In the data rows, zero lies at 4.5, halfway between 4 and 5.
Here is a table of points, one per row:
[4 4 3 7 2 2 3 6 4 4 4 4 3 4 2 2 5 6 5 4 3 4 3 6 5 3 7 5 2 3 0 4 2 4 4 4 4
 5 3 4 5 4 7 4 5 3 2 3]
[5 2 5 4 6 7 9 8 3 5 1 9 4 5 3 3 2 4 1 7 5 7 6 6 4 3 6 4 5 4 7 5 5 5 4 4 3
 4 2 4 3 5 6 3 5 4 3 7]
[3 3 4 5 4 4 4 6 3 6 3 4 7 6 1 3 5 7 6 4 3 5 3 5 6 5 4 4 3 6 1 3 3 3 5 6 4
 4 4 4 7 6 3 5 6 4 4 4]
[4 3 7 9 5 4 5 5 6 4 6 5 7 5 5 4 5 7 6 4 1 5 6 5 6 4 5 4 3 5 6 4 6 7 6 3 6
 5 5 5 5 6 5 4 6 5 5 0]
[3 7 7 3 3 2 9 6 4 3 0 2 4 4 0 6 5 3 7 5 4 0 4 5 5 3 5 6 6 5 6 3 6 6 6 6 4
 5 5 3 5 5 6 5 5 3 5 4]
[4 3 5 2 5 4 3 2 7 4 4 5 4 3 4 4 5 4 3 4 6 6 5 2 6 3 6 3 3 5 8 6 4 6 3 2 3
 5 7 2 2 3 1 6 4 7 6 6]
[6 8 2 4 3 6 2 6 3 6 2 2 4 6 4 3 4 6 2 2 4 1 5 5 5 6 4 6 5 6 4 2 5 6 3 4 7
 8 4 3 4 4 5 4 4 5 5 5]
[5 1 8 3 0 2 6 6 4 6 2 5 5 6 3 5 8 6 4 4 7 4 4 2 5 6 3 9 5 6 2 2 3 4 5 5 6
 3 7 5 5 6 3 5 6 4 4 4]
[7 7 7 3 4 3 4 5 4 4 7 6 5 5 4 5 2 4 4 6 5 5 4 3 5 4 8 7 4 4 6 3 6 7 5 7 5
 4 4 7 5 5 6 4 1 4 2 3]
[5 5 3 4 6 3 4 3 0 4 5 5 4 4 5 3 6 6 6 3 4 7 5 5 5 4 4 5 8 4 6 6 4 2 4 4 4
 4 4 7 9 1 1 3 2 3 4 3]
[6 4 4 3 6 5 5 8 8 5 2 2 5 2 4 6 3 8 5 3 5 4 3 4 4 4 7 5 4 3 3 1 4 3 3 5 4
 5 4 5 6 7 2 4 3 6 3 4]
[2 5 5 8 5 4 4 2 6 2 2 5 3 5 5 4 5 3 5 3 6 3 2 2 3 2 2 4 3 6 2 4 3 4 3 5 7
 4 4 6 4 5 6 4 3 7 4 6]
[6 4 3 1 7 4 6 4 6 3 6 4 5 6 4 3 4 3 3 5 2 4 2 3 2 4 3 7 6 5 4 6 5 6 5 4 7
 5 7 5 6 7 5 4 7 2 5 3]
[7 8 7 3 6 4 6 3 4 5 6 6 6 4 9 2 5 3 4 7 4 4 6 2 5 9 7 5 4 6 3 3 4 1 4 3 4
 3 4 2 6 4 8 7 7 4 4 2]
[3 5 5 7 6 3 7 6 3 8 5 4 5 4 7 3 5 3 3 6 5 4 4 4 7 0 6 5 5 6 8 6 3 3 2 6 5
 7 5 5 2 6 4 6 6 5 3 8]
[4 8 5 5 6 3 4 7 6 2 5 6 5 7 3 7 8 4 6 4 4 8 4 1 8 4 2 5 4 5 6 6 1 4 2 4 1
 5 5 3 2 7 5 7 4 0 7 7]
[5 1 3 4 6 8 6 4 0 4 4 5 4 4 7 5 5 4 2 5 1 5 6 3 7 2 6 8 5 6 2 1 2 5 9 8 3
 4 6 4 2 6 5 5 4 3 4 6]
[5 5 4 3 3 4 6 4 2 8 5 4 6 3 4 7 5 4 3 6 1 6 3 3 3 4 6 6 1 6 6 9 6 5 5 2 2
 4 2 5 6 5 7 5 2 5 2 4]
[6 4 6 4 6 5 2 5 8 3 5 5 6 4 4 6 9 4 2 3 5 5 4 5 3 4 3 5 6 5 4 5 5 6 5 7 4
 5 1 5 5 7 4 4 6 7 3 3]
[6 7 3 5 7 7 6 4 5 4 4 7 3 0 4 7 7 4 5 2 4 5 5 0 5 4 5 4 7 4 2 3 4 6 2 4 7
 7 2 7 5 6 5 4 5 5 3 3]
[6 4 6 6 4 6 4 7 5 3 2 2 8 3 4 6 5 4 3 3 5 4 0 4 5 4 4 3 4 3 5 2 5 3 4 4 6
 6 3 3 5 6 6 4 4 5 6 5]
[3 5 2 4 3 3 5 7 5 5 6 6 4 8 7 6 6 3 5 6 5 4 5 1 3 4 4 4 3 5 4 3 5 8 6 4 4
 4 2 3 8 4 3 3 5 3 4 4]
[2 6 2 4 3 6 3 7 4 7 3 1 5 4 5 6 6 7 3 5 2 7 4 7 4 5 4 5 7 2 4 3 1 5 3 6 7
 3 5 2 2 6 5 3 4 5 3 3]
[5 3 2 6 1 7 6 3 5 9 5 8 5 6 4 5 5 4 6 2 5 4 2 5 6 4 5 5 4 5 5 4 6 6 2 7 5
 3 5 1 6 5 4 6 0 5 5 1]
[5 5 0 4 1 4 9 4 4 4 6 6 8 4 3 4 5 3 5 5 4 6 2 3 6 5 4 4 5 4 5 5 4 5 6 6 7
 5 5 5 5 4 2 7 4 6 1 4]
[1 3 5 1 5 3 6 4 4 6 8 4 3 4 5 6 5 2 4 5 5 5 4 4 5 5 6 3 4 3 5 1 4 5 6 3 8
 6 3 4 7 6 5 4 4 3 3 4]
[2 7 1 2 4 2 3 2 4 9 2 7 5 4 4 3 6 9 4 6 5 9 1 4 3 3 4 5 4 5 6 2 5 6 7 8 4
 5 4 4 6 5 6 7 7 4 4 4]
[3 2 4 4 5 5 6 5 4 6 2 6 3 7 5 4 6 3 2 5 5 6 7 5 3 3 8 6 5 5 6 7 1 4 4 5 6
 8 0 4 6 9 4 5 5 5 4 3]
[5 8 2 5 5 5 6 7 7 4 2 1 4 1 9 2 4 3 5 2 2 7 5 6 2 7 6 8 3 7 4 3 3 4 6 6 5
 4 2 4 4 3 5 4 3 4 7 5]
[4 4 2 2 2 0 4 6 4 5 4 6 7 6 6 5 2 4 6 4 4 5 3 6 6 4 5 4 8 9 2 6 5 2 5 5 4
 5 4 6 2 5 4 1 3 3 5 4]
[4 4 3 4 6 2 7 2 3 7 6 6 5 5 4 7 4 7 3 1 3 4 3 8 5 6 6 5 4 2 1 5 3 4 6 8 4
 5 4 3 6 5 3 2 7 3 6 5]
[3 3 4 5 9 3 6 5 2 8 4 6 6 4 4 5 3 2 6 7 5 4 3 4 3 7 3 6 3 4 5 3 4 6 2 3 4
 1 3 5 5 6 4 3 4 3 4 3]
[1 2 6 5 1 1 2 3 8 4 7 6 9 4 3 4 6 2 4 1 1 6 5 0 5 6 3 5 8 7 6 3 2 6 2 2 0
 4 6 3 4 5 6 5 5 2 4 9]
[5 5 4 7 4 5 7 6 5 7 6 4 4 7 5 2 6 1 4 5 4 7 1 4 4 6 6 2 8 4 4 3 3 6 6 5 2
 6 5 5 6 6 5 6 0 5 3 3]
[4 4 2 3 4 3 6 7 3 4 7 7 4 4 5 7 4 5 3 6 2 4 5 5 1 3 6 5 4 4 4 2 6 4 1 4 3
 2 5 6 5 6 7 7 2 6 5 4]
[5 4 5 3 5 3 6 6 5 7 2 0 4 6 4 5 3 2 5 3 4 3 8 2 6 1 0 4 6 2 4 3 3 3 8 9 1
 5 6 3 4 4 7 6 4 9 3 2]
[4 5 3 4 4 3 6 6 4 2 8 6 3 3 4 5 5 3 3 9 5 4 5 5 4 5 4 8 6 5 3 6 5 4 4 7 3
 6 4 0 4 5 3 7 0 6 1 5]
[5 2 5 4 5 2 6 5 0 2 3 8 4 5 7 7 3 3 2 6 2 6 3 5 4 6 3 3 3 7 5 3 2 5 4 7 6
 6 3 5 4 5 5 5 2 6 4 3]
[6 3 1 5 5 2 2 5 7 4 6 7 6 4 4 2 6 4 5 4 6 3 5 3 6 3 4 4 5 5 5 6 2 7 5 4 8
 3 3 4 4 6 6 5 5 6 6 6]
[6 4 4 5 6 5 4 2 5 4 4 2 4 1 5 6 4 4 7 4 7 5 1 6 4 4 5 6 7 4 5 6 3 7 4 5 4
 8 2 4 7 5 6 9 7 7 6 4]
[6 6 3 5 3 7 5 2 4 3 7 3 1 3 5 3 7 3 3 6 3 6 3 5 7 5 3 5 4 4 6 2 6 4 4 5 3
 3 4 5 4 8 5 1 6 4 5 3]
[3 5 4 3 5 5 6 4 7 4 3 5 2 3 5 4 4 3 4 7 3 8 5 3 7 4 5 4 5 6 1 4 5 5 3 4 5
 2 2 4 7 7 5 3 6 8 5 5]
[3 2 5 3 2 3 4 6 4 8 6 7 2 4 5 4 5 6 7 4 3 6 4 5 5 8 4 4 7 4 4 5 7 3 3 8 6
 4 2 6 4 3 5 3 4 4 5 4]
[2 7 4 5 6 3 6 4 4 5 5 7 5 4 6 3 2 2 3 4 6 7 5 5 4 5 3 7 3 4 2 6 4 3 4 5 7
 4 7 4 5 7 4 5 6 3 4 2]
[1 5 3 3 4 8 5 5 6 4 6 4 4 6 4 8 3 5 2 6 4 6 4 4 5 3 7 7 4 6 5 4 0 5 4 9 5
 3 5 5 5 0 6 4 6 4 4 3]
[4 4 4 6 4 5 4 6 6 4 6 3 4 3 7 4 5 6 4 4 4 5 3 4 3 2 5 5 5 6 5 5 7 2 6 3 7
 6 6 3 7 7 6 2 5 6 4 5]
[6 3 3 5 5 6 5 6 4 5 3 6 4 4 5 6 2 3 7 6 5 6 6 5 3 6 3 5 5 6 4 4 4 6 3 4 4
 8 7 5 5 7 5 3 6 4 4 3]
[5 2 3 5 3 4 6 3 9 6 5 7 3 5 4 3 4 8 6 6 0 5 4 4 6 6 4 5 3 3 4 3 7 4 4 8 5
 6 4 6 6 5 5 6 2 3 2 6]
[5 1 2 3 6 5 5 5 4 5 6 3 4 6 5 5 7 4 6 7 3 6 4 4 4 4 7 3 6 5 5 3 7 1 5 7 7
 6 4 6 5 2 4 8 7 3 7 2]
[6 4 5 3 5 4 5 6 3 6 3 6 5 4 4 5 3 1 2 5 3 7 4 5 7 3 3 7 2 5 3 4 4 6 2 5 6
 8 3 5 8 5 5 4 6 2 3 5]
[7 6 3 3 3 8 2 4 4 3 3 5 4 4 9 3 6 1 8 4 3 4 6 4 3 3 7 4 2 3 4 5 6 3 2 7 5
 3 5 4 7 9 5 5 5 4 2 5]
[4 4 3 6 5 5 3 4 4 5 3 6 5 5 6 6 5 4 1 8 4 3 3 4 7 6 7 5 7 3 2 7 6 2 4 7 4
 4 5 5 7 2 3 3 4 2 8 5]
[7 3 3 7 4 0 5 3 5 4 3 4 3 5 7 7 3 4 3 3 5 7 4 1 3 5 5 5 5 2 4 5 6 7 5 4 7
 3 4 3 4 5 5 3 4 2 4 3]
[4 3 2 2 4 4 8 5 4 5 7 2 5 6 7 5 5 3 2 4 7 6 4 4 6 5 5 6 3 4 2 3 8 7 3 3 3
 6 4 6 6 6 7 5 4 4 6 4]
These points spread out most along one direction. Take the direction at right angles to it along which they spread out most. Then take the direction at right angles to both along which they spread out most. Go by this last direction. How many in every 100 of the points above lie lower along it than each point below? Round to a whole number. More than half of the points above lie lower than the first one.
[7 5 4 4 4 3 6 2 5 7 5 5 6 5 7 9 5 4 5 7 4 5 7 9 5 1 3 4 7 6 2 2 3 3 5 2 5
 3 3 3 3 4 2 4 3 1 4 6] 61
[3 3 6 5 5 3 5 7 2 6 3 6 3 5 5 4 4 2 0 4 2 8 5 6 3 4 5 4 5 5 3 4 7 7 3 6 4
 4 4 2 5 6 4 8 8 3 4 3] 37
[5 4 3 2 6 3 6 6 5 4 4 6 1 5 8 4 4 5 3 4 4 1 1 4 6 4 5 3 4 6 6 6 1 6 2 3 3
 4 4 5 3 5 3 7 4 1 3 3] 35
[4 5 4 4 3 6 6 5 5 5 2 0 5 5 4 3 6 6 3 4 6 3 7 7 3 6 3 3 4 5 4 5 3 7 4 6 7
 3 4 6 7 5 6 5 2 2 4 6] 74
[6 6 3 5 3 3 5 7 4 6 4 6 3 4 6 6 4 2 4 5 4 5 3 5 7 5 4 4 5 2 5 4 3 7 7 5 4
 3 6 6 8 5 4 8 0 7 6 4] 59
[3 4 2 2 5 4 5 6 3 4 5 7 5 7 5 5 6 3 4 6 3 7 5 4 5 4 3 7 3 1 4 3 5 3 5 4 5
 6 3 4 3 5 7 6 0 6 5 2] 41
[5 3 2 5 5 4 3 7 5 6 5 5 4 3 6 5 4 3 3 6 5 4 4 4 6 5 2 8 4 3 7 3 6 5 4 4 5
 4 4 4 6 5 6 4 7 1 3 3] 41
[6 4 4 6 7 3 8 5 3 5 4 6 4 9 4 5 2 5 2 5 4 6 4 3 4 5 5 7 6 6 6 3 5 2 2 5 6
 3 3 3 8 7 6 4 5 6 5 5] 35
[3 3 3 4 5 4 5 6 5 3 3 4 5 3 7 4 2 4 4 5 4 7 5 4 9 4 5 6 6 6 5 5 5 6 4 4 6
 3 4 4 8 7 7 4 5 3 2 2] 26
[4 5 5 2 5 7 4 6 4 7 6 6 2 6 4 6 3 4 5 2 6 6 3 5 6 7 5 5 4 6 4 6 8 2 9 2 5
 2 5 3 5 5 8 7 5 3 1 5] 56
[5 7 5 5 5 7 6 7 6 3 3 3 5 7 9 4 7 5 7 4 2 5 2 8 5 5 4 6 4 4 4 3 5 6 3 3 5
 4 5 4 6 2 5 3 5 8 1 6] 57
[4 4 7 4 0 8 6 4 3 4 6 5 6 4 9 1 0 7 7 5 3 5 3 4 4 3 2 5 8 1 4 5 4 6 5 5 3
 5 0 6 6 4 1 7 3 4 7 2] 63
[2 5 3 7 3 4 4 4 7 2 0 4 7 4 3 6 5 4 4 3 4 2 6 6 4 6 6 5 6 4 6 1 6 3 7 4 4
 5 3 7 5 6 3 6 6 5 3 3] 78
[6 4 3 5 4 5 3 3 3 6 3 3 3 8 4 5 2 2 4 6 3 6 4 4 6 6 6 7 4 4 5 5 3 6 2 3 5
 5 2 6 3 7 1 6 6 7 4 5] 35
